One vector is turned by the same rotation once a step. Each row is the vector after some number of steps, and that number follows the row.
The counts run from 0 to 177.
[106 172 146  96 131 168 127 158 115 174 147  90 141 118 160 119 146 203
 105 123 140 107 122 136 116 124 118 141 101 142 155 118  92 123 145 108
 140 148 141 161 116 125  75 138 158 177 139 107 106  80 133 137 138 125
  61 136 134 107 133 142 124 125 104 125 112 127 138 137  76 108 128 114
  88 153 109 125 123 120  93 141 133]
74
[124 148 125 126 116 109 131 147 117 145 129 141 141 140 171 144 117 139
 109  80 180 118 100 186 103 120 148  73  87 105 125 137 153 132 153 115
 181 178 132 131 106 124 123 152 119 103  54 120 157 102 171 127 109 123
 111 146 135 142  92 108 123 126  99 136 107 126 112 156 102 156 126 103
 145 143 141 139 157  98 138 125 104]
44
[132 130 145 136 173 149 134 152 133 136 130 111 139 112 138 159 140 179
 129  68  91 138 138 103 153  94  75 107  90 120 122 145 189 132 115 114
 110 143 113 164 144 125 134 136 125 134  92  98  88 138 128 135 120 107
 127 118 117 136 128 133 110 151  66 180 116 109  96 148 111 110 109 164
 104 184 121  96 121 107 156 139 135]
101
[144 159 113 133 131 109 130 147 105 131 156 150 124 111 116 127 123 158
 103  74 192 128 155 144 145  92 112 133 114 147 120 135 117 151 117 108
 143 112 131 179  98 118 122 127 151 138 124 131 118 123 100 192 137 119
 138 125 142 134 118 133 142 101 122 166  84  97 184 172 148  86 116 104
  94 125 103 149 104 102 151 142 148]
160
[150 135 157 149 106 101 169 167 129 123 137 156 142 129 143 122 121 118
 146  72 204 142 116 123 110 123 141 115 106 118  99 133 118 164 135  95
 169 153 145 206  92 126 130 113 129 144  88 145 171 117 145 177 129 111
 117 103 113 139 121 122 104  96  74 130 114 115 143 159 145 135 143 111
 146 139 134 157 114  90 113 131 125]
35
[121 158 127 125 119  92 135 159 144 153 132 143 135 135 162 143 123 151
 105  57 209 125 123 160 131 108 124  88  96 118 124 128 144 158 177 152
 169 147 127 169  95 108 127 147 134 107  67 123 153 116 182 128 118 141
 117 150 124 135 112 134 107 122 103 133 105 120  92 165 124 157 138 110
 155 123 137 144 125 123 127 135 127]
42
[109 128 126 104 115 131 102 135 135 152 161 108 124 119 148 138 132 204
 111  93 158 147 107 157 120  52  91 149 114 124 174 125 147 146 128 107
 148 150 108 132 121 141  87 110 149 125 104 105 102 123 136 135 149 150
  71 113  98 140 130 132  97 130  88 156  93 127 163 162 111 138 115 119
 113 147 142 122 139 146 102 166 158]
66
[116 142 142 125 146 144 110 152 145 147 139  94 136 101 192 123 144 171
 109 129 139 115 136 151 103 103 123 114  93 162 163 142 130 142 124 123
 125 190 160 163 123 113  97 155 132 153 111  98 115 102 107 124  90 130
  69 143 101  88 101 118  93 124  91 124  92 176 104 141  96 134 159 139
  93 152 123 126 112 111 103 157 117]
78
[108 131 127  93 133 134 118 116 145 162 121 149 121 143 138 145 161 187
 119  64 109 162 129 120 169  97  94  95 124 107 126  91 156 153 126 119
 125 145 116 118 145 140 150 136 113 122  90  99 101 141 137 138 128 110
 118 104  96  97 145 132 111  93  91 181 117 109 150 137 131 145 135 124
 133 185 147 123 104  90 155 178 115]
119
[122 157 107 113 115 114 134  93 137 112 122 160 102 145 122 140 129 148
 118  95 137 124 172 165 141 121  86 122 111 128  88  87 117 121 114  98
 126  90  93 171  95 147 103 145 151 134 108 117 134 106 126 170 113 113
 112 121 112 141 146 112 114 125 106 140  98  78 169 191 142 113 133 100
  82 135 118 156 137  81 144 159 124]
142
[125 148 133 121 120  83 150 149 136 136 153 168 134 114 155 117 137 149
 104  44 203 121 147 151 127 110 159 121 122 151 124 134  94 171 138 126
 188 132 155 168 103  80 131 131 136 135 102  99 145 122 119 152 110 132
 144 161 113 122 115 149 145 103 119 132  94 138 161 146 133 119 141 101
 103 138 128 153  95 122 153 111 145]
164
[123 128 138 126 153  92 106 112 108 142 154 124 138 107 125 148 127 177
 139  95 174 118 130 145 147 125  89 125 135 113 131  95 151 162  94  90
 151 126  88 163 100 132 109 128 139 111 104  93 116 166 136 176 140 115
 128  84 113 134 136  98 133 130 129 183  90  73 179 170 157 120 137 102
 109 178 110 137 134 127 132 159 115]
14
[161 126 165 118  85 117 164 161 126 122 124 118 105 135 162 111 123 146
 132  57 147 118  93 113  88 112 144 142 101 118 136 143 145 140 120  97
 187 168 116 181 117 158 106  97 155 134  98 145 155  79 131 150 135 130
 105 136 121 171 125 122 125 124  70 142 108 117 121 164  96 162  99 143
 139 143 139 150 137 118 130 124 113]
52
[131 166 163 121 155  87 122 135 119 114 140 119 126 105 131 113 112 177
 131  69 116 101 158 113 155 154 127 138 134 127 110  90 101 138 119 102
 146 132  82 187  89 120 124 147 165 134 101  78 118 114 145 153 103 141
 121 123 130 119 138 113 154 151 150 118 105  83 122 150 122 126 141 123
  90 143  82 110  88 120 146 141  89]
5
[127 159 114 129 127 106  97 112 142 122 104 137 106 139 146 126 111 150
 125 106 102 133 162 150 137 142 130  89 128 142 115  93 131 127 115  96
 121 169 114 153 102 130 132 173 137 132  71 102 126  94 124 143  72 112
 119 127 108  81 106  93 108  92 116 123 109 119 121 137 137 139 155 128
 107 126 130 153  92  75 149 202  79]
131
[121 159 115 135 129  86 125 114 144 117 134 135 125 116 117 142 113 169
 135  69  94 145 171 145 149 108 100 114 139 117 119  72 127 140 103  79
 139 131  82 177 117 147 154 156 136 134  65 100  98 125 149 142 115 150
 117 104  90 125 129 118 107 111 104 100 110 103 140 150 160 129 150 118
 109 121 129 110 130  91 139 195 119]
135
[114 137 146 129 174 144 134 149 130 120 133 130 154 125 150 156 128 175
 132  92  74 126 132 143 114 146 125 108  86 110 109 152 159 101 119  83
 118 151 120 114 140 110 124 158 116 138  90  79 116 118 143 121  95 112
 107 145 124 134 114 132 128 163  65 143 124 111 106 131  92  97 120 131
  78 182 108  93 134  90 152  99 129]
98
[160 130 156 122  87 117 142 153 125 107 121 122  97 136 161 102 107 149
 127  66 149 125  99 113  95 102 142 140 101 131 127 162 146 127 132  96
 169 164 117 176 102 152  95 110 158 130 105 143 167  76 137 163 129 123
 104 136 122 156 117 118 114 132  76 147 103 112 121 175  92 154 102 142
 129 122 134 166 121 122 132 122 115]
53
[157 120 139 144 119  97 160 145 105 110 141 152 136 106 139 124 130 125
 130  75 158 122 141 142 104 109 142 138 117 139 108 130 122 155  75  70
 182 146 134 161 110 134 127 109 138 143 103 138 127 113  87 189 116 130
 137 141 126 147 111 110 157 109 105 149  92 123 199 151 142 112 142 123
  82 143 109 135 137  81 152 126 136]
157
[130 129 134 147 159  81 149 148 119 120 140 128 136  94 145 148 146 163
 108  39 110 110 168 141 137  99 121 130 123 135 118 105 116 155  94 101
 157 130  93 156 113 130 124 135 147 128  78 111  91 127 127 163 127 145
 134 155 142 135 111 107 167 137 113 114  94  94 146 162 136 104 157 124
  93 110  92 104 172  98 159 146 139]
152
[ 99 145 138 109 149 116 123 128 121 136 125 165 138 147 127 140 131 207
 130  66  84 170 116 140 155 125 136 113 133  96 108 116 122 132 129  68
 123 147 118  70 135 118 142 154 128 132  70  91 109 127 159 140 104 126
 122 117 110 111 129 141 125 106  93 145 138 102 161 105 115 119 124 107
 105 166 126 100  92  87 157 140 130]
116
[130 133 149 154 169  92 133 162 137 122 148 136 160 104 137 145 127 165
 129  71 159 133 113 130 132 105 113 112 111 108 117 131 133 150 108  94
 134 161 115 173 111 137 131 134 129 121  80 144 132 154 154 193 162 126
 110 103 134 109  98 100 125 103  86 129  99 100 132 168 147  87 168 117
 155 103 112 135 140  85 109 147 137]
30
[132 141 147 137 159  69  94 129 131 121 132 111 108  98 154 134 121 163
 130  69 144 113 157 123 153 126 119 123 133 144 129  99 135 164 110 129
 145 145  88 187  95 109 123 148 155 106  91  82 115 142 129 145  87 135
 139 116 105 116 126 103 130 144 156 141  81 105 105 152 145 152 155 140
 102 154  99 131  86 138 157 165  93]
7
[118 127 128  94 124 148 125 111 131 164 108 140 122 151 143 138 165 170
 130  71 116 149 124 117 152 118 106  92 122 107 121  88 155 148 112 107
 136 151 132 118 152 151 148 131 115 141  83 103 101 124 119 144 120  98
 120 101 102 100 149 127 124  84  99 181 123 121 149 137 126 151 124 117
 126 211 148 132 110  78 161 174  96]
120
[112 130 142 117 135 113 122 151 143 138 115 161 111 152 150 138 132 177
 131  63 120 183 150 118 160 112 128 112 119 144 106 131 141 164 150 116
 130 146 133 126 120  87 139 145 149 136  90  82 121 128 137 133  71 103
 149 125  95 115 133 155  98 103 105 156 134 119 112 106 113 130 133 138
  88 172 137 143  49 130 162 150 124]
112
[125 143 119 115 136  86 126 139 146 123 150 174 131 115 150 117 125 154
  96  48 203 124 146 166 126 103 158 104 116 146 119 150 105 158 138 131
 171 142 157 149 105  82 129 143 132 120 101 101 155 133 117 157 100 129
 132 161 117 109 104 134 136 107 119 144  80 142 153 160 135 116 145 100
 102 131 129 155  94 102 151 117 147]
165
[128 125 117 119  93 108 153  97 131 116 119 155 109 142 138 139 132 121
 140  94 126 131 159 159 108 147 122 115 121 116 104  67 126 141  85  73
 165 132 114 170 115 147 132 140 131 138  83 106 125 107 120 151  91 118
 125 120  90 150 147 100 125 111  97 121 113 108 181 145 154 152 134 107
  88 178 134 139 154  72 148 166 100]
139
[121 128 131 119  99 102 100 158 135 145 136 110 100 129 177 126 108 177
 107  82 171 144 113 149 114  75 132 134 122 152 167 144 153 165 146 118
 167 178 125 153 102 113  92 125 166 121  88 113 119  97 137 124  96 137
 103 140  99 139  97 122  94 127 108 129 107 140 111 140  94 156 122 136
  98 127 140 153 107 160 129 160 132]
60
[139 168 135 141 111 112 138 155 121 126 142 152 135 139 140 133 102 135
 123 103 213 138 110 158 122 124 129  91  90 125 100 144 125 137 156 102
 134 147 137 177  80 128 112 142 136 127  93 152 177 112 156 182 125 106
 114 114 142 131 104 117 103  99  99 152 110 101 137 172 133 107 124  92
 142 119 122 169 105  82 115 130 132]
37
[112 142 133 112 158 118 134 116 127 135 135 145 135 131 152 133 137 168
 123  96 194 105 113 147 133 160 125 122 112 127  95 113 113 144 131 113
 134 123 126 133  87 111  76 140 148 120 128 106 165 131 132 194 132  95
 120 120 135  94 123  92 138 120 132 166 103  74 163 172 121  92 155  94
  99 155  97 182 128  92 119 123 116]
20
[135 147 133 155 161 100 132 161 123 147 148 121 151 104 129 151 125 150
 132  78 180 125 112 121 142 100  93 104 103 113 127 128 140 163 119 100
 139 155 124 189 107 144 131 128 122 123  77 149 125 147 150 189 166 120
 117  93 147 113 103  97 119  98  96 154 100 103 137 161 144  99 157 119
 159 120 111 133 139  91 113 167 132]
31
[123 188 140 125 112 110 151 164 106 152 151 142 154 139 129 140 104 153
 116  88 203 125 116 156 127 142 137 101  99 105 108 120 109 135 176  95
 161 143 126 170  69 119 124 154 145 135  82 129 145  94 185 156 131 126
 115 121 158 141 118 126 130  99 110 124 133  88 129 157 118 110 106  80
 133 123 113 136 127  97 111 123 133]
39
[124 185 130  91 118 157 120 119 119 160 100 115 109 143 128 116 137 180
 118  86 104 125 141 101 165 145 104 108 117 128 111  74 105 122 138 100
 121 134 114 165 112 156 125 151 154 155 102 114 101  89 127 158 133 102
 115 112 131  83 141 121 130  77 124 146 133  86 138 138 115 115 126 118
 115 161 122 141 102  76 149 187  85]
126
[117 111 152  92  96 156 149 143 137 152 138 121 125 124 173 114 155 181
 122  99 156 130  98 144  89 109 132 153 114 122 158 115 119 149 117  94
 181 158 138 140 135 137  85 102 146 162 126 109 125  94 118 133 133 125
  69 128  86 142 146 140 110 122  74 141 104 147 178 144  94 159 123 113
  99 183 148 133 137 123  97 137 132]
69
[126 146 137 124 127  99 145 150 123 117 135 140 145 130 160 129 117 161
 120  57 139 122  89 160  97 114 142 105 101  88 119 146 142 116 146  84
 170 164 118 123 114 145 125 143 124 111  60 127 151  99 176 142 136 149
  90 151 131 156 107 111 130 144  65 121 104 110 121 171 103 137 117 107
 150 120 129 113 162  92 126 114 127]
46
[128 128 151  90 110 142 154 118 141 126  97 159 121 151 151 107 162 162
 141  69  90 145 119 109 132 147 131 119 123 102  95  91 116 125 106  83
 146 148 134 120 148 152 139 126 122 154 102 108 144 104 117 164 114 108
 112 112  96 102 145 126 125  86  84 145 124 118 165 136 124 146 137 122
 129 188 149 139  99  66 148 147  89]
122
[121 167 149 118 139 149 125 163 104 160 126 126 121 147 121 140 120 180
 134  86 125 156 143 105 155 138 110 126 117 134 115 128 137 150 151  78
 123 135 125 148 112 113 135 140 159 161 111 105  88 106 135 142 102  92
 145 102 138 133 136 150 125 103 115 172 148  80 135 106 101  99  87 120
  77 187 105 130  72 115 162 142 129]
109
[121 187 140  97 117 149 137 132 123 155 108 117 120 141 135 121 139 172
 128  70 104 117 152 102 164 161 117 114 131 127 114  68  98 131 141 101
 138 133 117 179 116 137 134 157 147 165 102 103 106  81 138 143 125 110
 132 122 129  82 145 123 140  80 124 120 139 105 132 124 118 135 125 117
 117 155 121 137 100  80 143 184  83]
127
[120 121 146 118 137 108 133 112 111 150 146 128 150 115 133 146 136 165
 140  92 183 118 125 136 137 139 103 136 128 116 127  82 146 178  93  97
 168 117 105 170 105 123 113 123 141 121 113  97 112 155 134 163 138 115
 140  91 110 143 145 101 147 129 134 173 100  76 186 152 155 132 137  97
 105 198 114 140 137 125 132 153 106]
15
[125 148 135 135 140 146 112 155 126 151 164  97 155  95 132 146 123 170
 130 143 146 130 139 142 118  88  82 118  94 126 160 133 160 135 111 100
 121 151 136 206 127 133 136 146 115 156 114 102  88 122 122 124 120 132
  83  96  97 128 120 135  72 124  66 150  94 152 126 146 140 118 122 140
 104 187 133  98 122 114 112 171 142]
84
[109 167 122 114 162  99 136 144 134 141 167 148 166  98 133 129 129 185
 105  32 159 101 121 154 131 115 139 117 121 104 145 123 107 137 125 109
 179 146 128 132 126 108 143 134 119 121  87  94 113 132 144 139 154 141
 113 156 141 113 108 134 176 118 109 125  93 126 164 157 134 100 127  98
 130 130 121 106 137  99 137 108 138]
169
[141 145 127 115 117 133 134 152 120 152 134 103 115 125 148 138 127 165
 112  64 162 115  97 130 136  89 101 104  97 102 150 135 173 131 137 118
 165 158  98 165 114 166 122 122 133 114  77 141 119 101 155 143 166 132
 100 125 148 161 111 110 126 133  89 169  97 108 115 183 112 149  99 126
 159 139 137 135 172 106 129 149 118]
49
[137 122 145 141 151  77  98 121 108 118 129 125 130 103 156 134 117 146
 141  97 148 118 138 152 119 154 140 119 135 134 131 106 147 160  78  83
 159 176 106 159  97 112 124 142 144 108  79  83 124 134 124 148  74 127
 136 116 109 113 114  83 140 143 149 147  93 103 145 137 141 150 155 124
  89 177 102 138 113 124 155 159  77]
9
[132 152 157 120 159  73 115 139 131 121 139 108 116  96 135 120 119 175
 133  62 129 106 162 119 154 135 125 136 136 139 116  96 111 150 116 119
 151 131  81 192  89 112 127 142 160 123 103  77 115 128 141 145 103 142
 130 117 116 117 134 121 138 150 153 120  97  97 104 156 133 136 152 131
  98 145  95 123  81 140 154 156  92]
6
[128 120 150 142 165  60 107 118 127  94 145 145 133 104 124 133 112 180
 144  81 139 130 129 148 136 118 114 150 138 110 117 114 138 142  82  71
 134 133  82 150 104 130 113 139 141 105 100  92 135 165 140 174 116 137
 119 104  99 127 119  95 122 144 116 144  89  84 168 174 158 122 150 113
 101 145 102 131 107 120 132 144 125]
12
[125 128  97 128 107 101 122 100 133 142 124 130 113 126 131 155 125 142
 132  99 132 133 167 154 134 113  88  91 126 126 125  67 157 158  97 102
 150 135  98 181 120 148 141 141 124 127  76 109  98 118 128 135 100 122
 121 107  92 133 135  99 105 109 115 141 105 117 146 151 166 149 143 116
 105 162 145 129 140  89 146 212 104]
137
[128 144 119 138 154 105 135 124 105 124 129 129 130 114 162 155 136 153
 101  80 117 100 151 166 117 132 132 114 114 143 108 105 128 129  96  93
 147 142 101 126 100 127 105 158 147 129  76 114 100 109 114 165 102 125
 122 175 163 120  98  86 169 135 126 131  97  93 158 150 119 102 160 117
  71 120  89 127 169  67 156 144 116]
150
[123 121 141 117 152 105 128 106 144 121 126 158 126 133 167 131 144 161
 130  96 191 118 122 141 126 146 125 131 115 130  93 122 117 158 118 119
 135 121 127 147  93 108  78 129 149 121 127 104 178 141 121 194 125  87
 120 117 111 101 127  99 128 124 112 167  93  87 169 177 129 113 163  98
 101 157 116 187 116 108 124 124 111]
19
[128 117 160 140 160  58 120 120 123  94 151 146 136 100 132 127 117 167
 154  83 132 127 131 150 122 140 142 141 141 113 117 115 131 139  78  62
 153 151  93 135 101 120 119 141 139 110  89  92 139 154 134 168  97 148
 127 104  94 136 114  89 133 149 126 137  93  90 171 154 147 125 152 118
  90 155 100 121 116 117 142 141 113]
11
[117 163 143 125 120  89 153 165 138 148 137 147 141 137 149 134 119 155
 112  51 200 128 129 145 138 119 137  98  99 109 120 123 123 158 180 135
 173 134 121 180  92 109 136 144 142 120  75 118 146 117 196 131 136 144
 112 140 123 142 125 149 108 118 106 114 117 113  99 159 121 142 131 100
 150 119 128 133 127 126 117 126 138]
41
[137 179 135 115  98 130 117 164  96 145 129  95 107 134 145 120  93 184
 116  91 154 123 106 129 115 113 129 148 115 140 144 146 133 123 154  85
 157 171 109 165  87 146  84 132 180 141 108 133 123  69 149 152 134 125
 107 134 151 152 107 116 133 124 111 146 119  93 128 149  80 117  80 119
 104 120 111 145 122 132 122 137 122]
56
[106 153 166 129 169  98 157 146 143 144 134 131 156 111 160 149 150 185
 130  46 165 103 134 123 146 144 131 129 119 126 104  98 101 170 136 130
 160 120 113 174 100  95 101 135 149 134 100 103 141 143 157 164 154 115
 126 137 130  93 134 111 150 123 129 115 122  86 122 152 121 108 180  98
 121 132 100 144 135 120 113 130 130]
23
[140 173 155 109 158 105 118 127 102 115 134 115 120 112 134 107 112 167
 127  85 120  90 143 121 140 175 139 137 125 131 108  92  98 116 109  90
 134 143  89 169  83 125 110 151 165 132 107  84 120 101 129 163  97 130
 115 124 145 119 129 113 163 147 155 128  99  78 131 154 116 123 124 110
  91 159  76 117  89 108 147 134  75]
4
[121 134 138 125 163 150 126 142 137 136 119 132 137 132 171 158 138 160
 124 112 120 124 141 156 120 139 110  81  80 134 113 161 172 117 134 124
 111 155 136 130 129  94 114 166 115 134  95  78 126 120 135 114  68  96
 114 153 112 120 115 133 102 157  80 158 108 130  84 141  97 118 128 141
  80 191 127 132 120 108 153 115 116]
96
[131 139 119 111  98  96 145  94 142  93 126 166 103 141 128 138 129 142
 130  87 119 132 161 157 134 129 107 126 119 119  75  88 110 115 103  84
 140  94  98 170  99 145 107 139 141 139 105 114 149 108 128 165 107 119
 105 130  97 143 149 120 110 128  93 127 102  90 171 186 151 117 138 101
  87 144 128 147 137  72 140 147 119]
141
[138 148 129 121 125 110 123 146 131 131 136 116 129 122 137 134 121 174
 108  49 143 118  98 137 132  89  96 103  97  96 137 139 166 124 137 116
 151 151  93 155 114 160 116 127 132 107  75 141 128 112 171 151 167 143
  98 136 140 160 109 118 122 142  76 152  97 105 112 199 112 137 112 128
 161 110 138 123 165 112 131 139 129]
48
[103 163 163  99 135 156 140 166 132 168 144  95 147 110 159 118 147 200
 110  95 132 106 132 125 118 119 124 149 106 141 157 116  95 132 151 124
 150 147 137 170 120 120  87 135 148 177 123  90 101  88 136 124 132 132
  65 140 120 105 136 151 121 127  98 103 116 143 122 133  85 126 138 126
  97 150 113 109 118 133  91 136 135]
75
